One turning vector, and how many steps it has turned:
The counts run from 0 to 180.
[  2   6  -4  41 -28   8  -3  -9   2   6  11 -26  -4 -43  25  30 -25  15
 -15  -1 -15  -2  16  -3   0   1   6  -5  -7 -13  55 -11 -68  55  37 -15
  -8 -21   9  -5   4  -9  -7  29  15   4   3  35  13  18 -12  -1 -30] => 45
[-12   5  19  25 -10   4  -2 -28   7 -17  21 -14  -5 -42  15  37 -29  -2
 -16   5 -18   3  10  -4   7   0  11 -29  -6 -15  55   0 -54  48  37  -8
 -31 -16  22 -21  15   8 -11  31   2   6   4  11  10  21 -12  -4 -36] => 51
[  7  17 -73   4 -11  -4 -14   1   5   4  12  12 -18 -10  27 -24  24  40
  -4  10  18  -4   4  -5  29  -4 -16   8  12  -5  16 -13 -62   8  22  -3
  34 -15  21 -12 -16  13 -25  30   3   8  27  14 -17  39 -12   3 -32] => 32
[ 13 -24  27  30  23  -9 -30  -1  -2  -6  22 -31 -11  22 -19  18  -1  23
  -8   5 -15  76  -6 -10  -2   0 -14  -7 -21 -16  27   3 -21  -9  15  -2
  26  -3 -26 -37   3  -3 -34  28  -1   3  33   9  16  27  13   4 -37] => 8
[ -8 -17   8  33  28   5 -20  -4 -11 -11  25 -31  12  14 -34  29  17  46
   6 -23  -1  37 -13   1  19  -8   9   3  -2  -5  22   6 -35 -21  30 -12
  13  16 -13 -63  31  18 -12  -2   0   1  24  -8   5  21  21 -18 -33] => 74
[-27 -12   7  -1  24  -9 -20 -25 -18 -33  21 -11   0   8 -40   5   6  44
   8  -8  -2   8 -28  -5  23 -15   8  -9   8  -6  19  19 -35 -19  40  -8
   7   8   8 -72  31  31  -2  18  -1  14  24 -11  -4  20   7 -21 -33] => 69
[-12   4 -26  20  -5   5  -8 -44  16  -4  30  10 -20 -29  32  42 -13  -5
 -20 -16   0  10   9   3  11   2  32  -7 -16   8  23  -5 -61  27  32   1
 -12 -14  37 -37  -7  15 -25  18   3  -7  19 -22  -5  35  -5   7 -37] => 123
[ -5  46 -48  -2  -4  10   7 -21 -26  24  38 -11  -3 -18  40  10  24  15
 -12  -6   5  -2 -20 -15  23 -22  12 -24 -13 -10  45 -10 -65  14  17   7
   4 -17   1 -11  10  31 -22  18 -15 -17 -11   1   2  -4 -28  -1 -20] => 126
[-18  -6   9  55  22   6 -17   0   0  -4  15 -36  12  -2 -22  32  10  37
  -1 -16   0  30  -9   2  17  -1   2 -11 -16 -26  35   0 -40  -1  14   2
   9   4 -29 -57  39   8  -7  -1  16 -14  25   9 -12  14  30 -26 -32] => 73
[-10   3 -30   4  -2  18  -8  13   5  22   6  -3   6  12 -15 -28  14  55
   0  15  10   8   6  -6  41   1 -32  14  25 -20  31  14 -38   4  48 -10
  51 -23  -2 -13 -12   1 -25  21  -2  -5  24   4 -19  48  14   9 -16] => 175
[  5 -31  -8  32  19  11 -36  24   6  11  34 -24   8  13   0  34  15  26
  -7   0   9  50  -1  -6  20  22  -6  31  -4  -6  19  -1 -34   6  32 -27
  32  14  -9 -40  -2 -15 -35   7 -15  10  12   6   3  32  21  -4 -34] => 178
[ -2  -5 -35  26  -6 -21 -21   6  18  19  13  -5  -8   4  16 -13  16   3
 -12   8  -6  34 -10  -6  -4  10 -34   4 -10 -38  51 -19 -47  26  10  -1
  30 -26 -21  -5   0 -12 -10  45  -9   5  14  47 -12  37   8  -1 -39] => 105
[-13 -21 -14  13  26  10 -28   5   2  -6  33 -12   4  14 -17   5  26  32
   0   3  19  41  -5   3  31  13   0  29  22  -9  18   8 -26 -12  51 -22
  42  12  14 -46   0   5 -29   6 -33  11  12  -7  -6  38  17  -4 -38] => 173
[-36  21  19  17  19 -10  -3 -32   0   2  26 -21  10  -3 -19   9  18  17
   6  19  -3  35  -7   8  20  -5  -3 -24   9 -38  68  20  -5   4  31   9
   8 -12   6 -10  32  20  -3  -8 -36 -38  -1  13  -8  24  14  -6 -32] => 160
[  9  16 -11   3 -15  -1   1 -10 -42   5  23 -30   3 -16  31  16  -2  29
 -12  18  -8   7  -6 -37  15 -16  -1 -18  -8  11  24  -1 -62   8  33 -30
  -3   6   1 -22  13  23 -20  29  -6  21   5  12  30   3 -52  16 -22] => 48
[ -4   2 -34  30   0 -16 -24 -24   7  13  25  -3 -16  -4  39  42  -5   1
 -15 -12  -3  33   3 -17   5   6  14 -11 -30  15   5  -7 -66  12  25  -9
   0   6  10 -37  -4   8 -37  21   6   6  34 -16  17  43 -17  20 -36] => 118
[  4   6 -16   0   2   9 -12 -17 -26 -46  20  -2 -19 -29 -12   2  -2  46
  -8 -11  10 -16 -15  -8  29 -14  14 -14   9   5  16  -2 -44  -1  32 -17
 -11  -5  35 -54  -1  33 -14  30   1  25  19  -2  -4   7 -26 -23 -43] => 135
[ 12  -6  16   3  22 -13 -30  -5 -23  -1  28 -30 -13  31 -19   2   8  31
  -5  13 -14  69 -15 -23  10 -12 -14  -8 -10  -1  17   7 -20 -26  26 -11
  34  -2 -17 -28  -2   8 -33  28  -4   7  30   0  24  28  -2  22 -31] => 9
[-13   3 -26  37 -16 -12 -17 -27  21  23  21   2 -12 -14  35  39 -16 -13
 -19 -13 -19  24  10  -1  -5   4  14  -6 -26   0  31  -9 -62  26  33   5
   0 -22  13 -29   8  -7 -18  24  14  -9  21  -4  -3  43   5  15 -34] => 117
[ -3 -17 -18  41   9  20 -24  24  19  24  21 -18  10   4   2  23   9  25
  -5  -2  13  37   0   9  16  24 -14  22  -1 -29  42  -7 -41  23  28  -6
  32 -16 -19 -18  -6 -20 -24   6  -6 -10   7  19  -9  35  32 -10 -37] => 177
[ -1   3   8  24  15  26  -5  16  -4  12   7 -17   0   5 -36 -27   5  56
  -1   8   8  16 -18  -7  24  -2 -43 -19  -7 -43  55   6 -33  16   8   2
  24 -31 -30 -21  -5   4 -22  30  17  -7  31  30  -8  11  13 -15 -20] => 0
[-32  11  29  20  24  -8  -9 -40  14 -14  25 -17  -4  -7 -25  15   5   7
   0  12   5  37   6  13  19   4   7 -21  13 -22  45  22   1   5  37   2
   1  -8  25 -31  25  24  -1  -1 -30 -27  16 -10  -3  42  26 -12 -44] => 161
[ -1   2  38  42  16 -17  -7 -14 -17 -24   5 -38  -4  -3 -10  30  -8  40
  -5   6   0  45  10 -22   9  -3  -2 -46 -18  -9  15  13 -36  -6  17  -9
 -10  14 -11 -37  26  17 -18   3   4  -3  42   5  36  22 -10  -3 -36] => 151
[  9   5   0  -2  -5   9 -14  -8 -39 -39  13 -20 -10 -14 -24 -10  -5  60
  -2   5   0 -13 -11 -18  25 -28  -3 -19  15  -1  24  -2 -47  -6  36 -21
   1  -2   9 -52  14  29  -9  34  12  31  16  17   6   2 -25 -17 -34] => 141
[ -4  14  17  -1   1  -8 -17 -17  -1  22  11 -19 -13  12 -13 -19 -11  26
 -13  32 -36  51  -4   3   2 -24 -36 -12   6 -16  56  13 -17   3  32   9
  37 -38 -11  -2  -3   8 -15  27   8 -19  17  24 -11  38  10  34 -19] => 11
[-14  10 -25   3  18  11  -2  -2   5  14   8   4  -2  15 -15 -31  29  54
  -1  16  26  13   3  -1  43  10 -27  -8  17 -24  19  12 -35  -4  34  -3
  38 -12   9 -29  -3  26 -23   6 -19 -10  35  -8 -11  56  11  -2 -19] => 169
[  0 -22 -28  23  11 -24 -30  -3  12  -3  18 -22  -8  14  17  13  15 -12
  -7   5  -7  49 -11  -5  -7  21 -16  22 -10 -23  37 -21 -46  21  17  -7
  26  -1 -10 -22  10 -19 -13  40 -17  17  11  32  -1  35  14  -6 -53] => 106
[  9   1  13  55   0   0  -5   4  -9 -30   5 -38   2 -30 -12  26 -11  38
  -1 -10  -7   8  -5   2   4  -8 -10 -22 -15 -32  47  -9 -44  24  14  -5
  -8 -10 -15 -36  27   2   0  18  17   1  22  40   6  -3  10 -26 -35] => 144
[-28   9  -1   0  21  -2   4 -32 -10 -26   6  11 -13  -9 -27 -16  -1  38
  -2   3   8 -10 -18 -20  30 -11  -8 -40  -3 -16  12   9 -39  -5  27  -2
 -10  -3  17 -56  23  39  -1  29  -8  14  40 -14   1  30 -10 -29 -27] => 64
[-30  -4  16   6  20 -11  -9 -39 -10 -41  20   7 -11 -14 -29  14  -7  15
   0  -3   4   8 -21  -5  17  -6   9 -26   2 -19  29  11 -35   4  40  -8
 -21   1  24 -57  35  28   8  25 -20  12  15 -15  -7  24  -2 -25 -39] => 63
[ -1   1  12   4   6  11  -7  -1 -14   5   5 -13  -3  12 -37 -35 -11  57
  -6  30 -19  24  -6  -9  16 -18 -39 -15  13 -28  41  12 -20  -5  32   5
  33 -40 -15 -20  -8   4 -21  35  21  -2  24  24  -6  29   7  18 -17] => 5
[ -7  12 -31  -7 -14 -19 -24 -22 -20  25  26  -9  -4  12  30  -1   2  15
 -10  13 -30  30 -11 -28   7 -24  -6   6  -4  24  18  -1 -60  -7  38 -11
  32 -12   4 -20   8  15 -24  32   2  14   5   1  15  29 -28  36 -21] => 114
[-20  31  30  12  -2  -5   2 -28 -19   4  17 -35   7  -7 -22   0  -8  33
   2  26 -25  22   2   3   8 -29  -3 -42  10 -26  68  20 -14   2  39   4
   6 -24   1  -4  32  28   2   7  -4 -35   4  24   7  23   7  15 -21] => 154
[-19  13 -38  21  15  12  -7  11  14  23  10  -3   8   6  -8 -26  37  46
   5   9  26  18  -6  -6  41  13 -29  -5   7 -41  38   0 -33   5  19   2
  37 -22 -11 -13  10  14 -16   4 -23 -29  21  14 -19  40  18  -8 -18] => 170
[  6  17  -2   7 -12  10  -3  -6 -31 -22  -4 -18  -1 -23 -25 -19  -9  66
  -1  15 -10 -22  -9 -14  24 -32 -17 -23  15 -23  39   0 -47   9  31  -7
   5 -16  -1 -29  11  23  -2  33  26  14  20  30  -2   5 -14 -12 -24] => 142
[  9  -5 -11  -6  20  -3 -15   4   6 -10  21   4 -28   7  -6 -28  12  27
  -4  24  36  39   1  -6  29  11 -28 -13  10 -23  11  11 -22   1  29 -16
  27 -11  26  -9 -24  10 -40  41 -31   5  42   6   5  54 -11  -1 -44] => 97
